[[115 161 100  95 137 124 130 128  87  91 129 124  44  91 124 110]
 [ 61  95 112 162 113 135  21 140  86  67 116  71 121 111  82 127]
 [103 114  93  57 144 105 176  83 158 135  68  46 145  98 120  52]
 [104 147 127 118 162 113  75 130  70  70 120 126  67  99 126  83]
 [ 92  98 181 123  96  89 168  67  97 128 102 193  65  41  67 144]
 [ 99 155 124  76  79 102 189  82  95 123 139 122  73 102  99 125]]
Counting starts at 1.
The bottom-right entry: 125
Report the top-left entry.
Answer: 115
Report the top-right entry.
Answer: 110
The entry in row 3 and column 2 -> 114
Report the entry directly above 86.
Answer: 87
The bottom entry of the column that holds the smallest entry: 189
Report the entry just right of the largest entry.
Answer: 65
Report the bottom entry of the column that holds the largest entry.
Answer: 122
The entry in row 1 and column 3 -> 100
Report the minimum.
Answer: 21
The entry at row 3, column 1 -> 103
The entry just left of the smallest entry -> 135
Report the entry in the bottom-left corner.
Answer: 99
Report the entry directly above the largest entry.
Answer: 126
The largest entry -> 193
Report the entry at row 2, column 2.
Answer: 95
The entry just left of 97: 67
The entry directly above 121 -> 44
Report the entry directly below 115.
Answer: 61
Report the entry in row 2 and column 3.
Answer: 112
Report the entry just right of 121.
Answer: 111
The entry directly above 116 is 129
Report the entry just left of the largest entry.
Answer: 102
The entry directly above 21: 130
Report the entry in row 1 and column 2.
Answer: 161
The entry just right of 93 -> 57
The entry just left of 158 is 83
The entry directly above 155: 98
Report the entry just left of 44.
Answer: 124

Questions about the array below. Rows and columns are numbered from 1.
1) Read off the entry in row 1 and column 3.
2) Read off the entry at row 1, column 2.
3) Read off the entry directly above the largest entry.
4) Read off the entry at row 3, column 1.
5) Read off the bottom-right entry.
6) Read off the entry at row 2, column 1.
7) Read off the entry in the top-right corner.
8) Read off the entry just right of the smallest entry.
[[ .21 -.17 -.12  .12 -.22 -.21]
 [ .13  .04  .27 -.20 -.16 -.12]
 [ .00  .14 -.49 -.32 -.04  .11]
 [ .00  .02  .04 -.04 -.07 -.03]
 [-.46  .02  .56  .43 -.07 -.15]
 [-.35  .30  .15 -.19  .24  .24]
 [-.01  .02  .02 -.03 -.06 -.02]
 [ .00 -.01  .00  .01 -.02  .02]
 [ .08 -.02 -.02 -.14 -.03  .05]
 [-.16 -.14 -.16  .33  .17  .04]
 [-.24  .17  .08 -.13  .18  .16]
 [-.18  .07 -.06  .27  .11 -.03]
 [ .13 -.06 -.14 -.12 -.10  .04]
 [ .15 -.04  .02 -.22 -.01  .04]
 [ .09  .06  .27 -.22 -.03  .06]
 [ .20 -.14 -.11  .11 -.19 -.19]]
1) -.12
2) -.17
3) .04
4) .00
5) -.19
6) .13
7) -.21
8) -.32

Questions about the array below. Rows and columns are numbered from 1.
1) Read off the entry at row 1, column 3.
2) Read off the entry directly below the smallest entry.
3) Read off the entry in the bottom-left corner.
4) Read off the entry just left of the smallest entry.
5) Read off the bottom-right entry.
6) Read off the entry at row 1, column 2.
7) Read off the entry at row 3, column 1.
8) Read off the entry in row 2 and column 2.
[[79 53 68 51 47 52 32 60]
 [32 69 61 43 55 56 72 71]
 [60 56 58 55 56 52 53 57]
 [29 58 68 43 82 24 79 57]
 [55 40 43 77 55 55 67 90]
 [59 54 58 54 57 55 55 56]
 [56 57 56 56 56 56 57 56]
 [61 53 58 58 64 46 53 58]
 [46 71 56 72 40 83 62 34]
 [54 45 48 70 54 55 62 78]
 [43 55 40 51 43 68 63 59]
 [56 57 50 39 68 51 58 53]
 [65 52 64 54 65 45 50 57]
 [72 46 55 77 80 51 47 42]]
1) 68
2) 55
3) 72
4) 82
5) 42
6) 53
7) 60
8) 69

grid = [-17.5 -12.4   2.9   9.1  15.5  15.1]
What is the entry just left of 9.1?
Answer: 2.9
What is the entry just right of 9.1?
Answer: 15.5
The entry just right of the smallest entry -> -12.4

[[.27, .26, .45, .02, -.19, -.34, .03, -.01, .02, -.30, -.21, -.09, .08, .03],
 [-.05, .13, .04, .04, .42, .07, .04, -.01, -.06, .01, .04, -.09, -.07, -.03]]
Indices start at 1.
The bottom-right entry is -.03
The entry just left of -.21 is -.30
Read off the entry just right of the largest entry.
Answer: .02
Read off the entry at row 1, column 1.
Answer: .27
The entry in the top-right corner: .03
Read off the entry just left of the smallest entry.
Answer: -.19
Read off the entry directly below -.30.
Answer: .01
Read off the entry directly below -.21.
Answer: .04
Read off the entry directly below the largest entry.
Answer: .04
Read off the entry at row 2, column 2.
Answer: .13
The bottom-left entry -> -.05
The entry in row 1 and column 3 -> .45
Read off the entry at row 1, column 2.
Answer: .26
Read off the entry just left of -.07.
Answer: -.09

.02,.28,.23,-.30,.09,.10,.50
The entry just left of the centre entry -> .23
Give the entry just left of .50.
A: .10
The entry just right of -.30: .09

Read these off the array that follows. Counting starts at 1.
1) What is the entry in row 1 and column 2?
2) What is the entry at row 3, column 1?
3) What is the entry in row 1 and column 3?
4) What is the entry just right of the smallest entry?
5) What is the entry in the top-right corner?
[[-.49 -.03  .16  .13]
 [-.07 -.50 -.16  .06]
 [ .13 -.16  .24  .26]]
1) -.03
2) .13
3) .16
4) -.16
5) .13

[[ .24 -.41  .13  .31  .34 -.47 -.09  .11]
 [-.38  .27  .00 -.20 -.20  .19  .23 -.41]
 [-.14 -.22 -.26  .47 -.12  .19  .21  .28]
 [-.06 -.23 -.19  .38  .06  .03  .16  .32]]
Rows and columns are numbered from 1.
The entry just left of the smallest entry is .34
The entry just left of .00: .27
Report the entry just left of the largest entry.
A: -.26
The entry directly below -.47 is .19
The entry directly above .23 -> -.09
The bottom-right entry: .32
Report the top-right entry.
A: .11
The entry at row 3, column 1: -.14
The entry directly below .13 is .00
The entry directly above .03: .19
Report the entry in the top-left corner.
A: .24
Report the entry at row 2, column 1.
A: -.38
The entry in row 1 and column 2: -.41
Report the entry directly above .21.
A: .23
Report the bottom entry of the column that holds the largest entry.
A: .38
The entry at row 1, column 3: .13
Report the entry directly above the largest entry.
A: -.20
The entry just left of .28 is .21
Report the entry in the bottom-left corner.
A: -.06

Questions about the row below.
1) What is the entry just right of .14?
2) What is the entry just left of -.03?
3) What is the entry just right of -.36?
array([-.06, -.36,  .11, -.04,  .02, -.03,  .15,  .00,  .14,  .45])
1) .45
2) .02
3) .11

Questions about the array below.
1) Which number is the maximum?
2) Which number is the entry directly below 0.8?
3) Which number is the entry directly above the largest entry?
4) Which number is the entry in the bottom-right corner?
5) Which number is the entry just right of the smallest entry?
6) Which number is the entry directly above -15.0?
7) Which number is the bottom-left entry?
8) Which number is the entry directly below 7.3?
 -7.4   -7.1  -11.8   -2.9   -4.0    0.8   -2.7  -15.1   -7.1  -14.5   -1.2   -4.6    3.9    3.7    5.1
 -4.4   10.9  -13.0  -10.5   -5.0  -10.2   -8.8  -17.8   -6.7    0.6   13.7    5.8   15.2   11.8   -5.7
-16.6    3.4   10.8   10.2  -20.3  -18.9   10.8    1.8   -7.2    2.2   -0.2    5.8    0.6  -11.4    8.4
 10.6  -13.2    6.8  -12.0   -6.3   -6.2   -7.7    7.3    0.1  -19.0   -7.0    3.3   11.5  -17.2  -13.8
 -6.4  -15.0   -5.6   -7.0   10.0  -18.3  -19.5    7.5   14.8    8.0  -10.8   11.0  -14.8  -13.5   -0.9
1) 15.2
2) -10.2
3) 3.9
4) -0.9
5) -18.9
6) -13.2
7) -6.4
8) 7.5
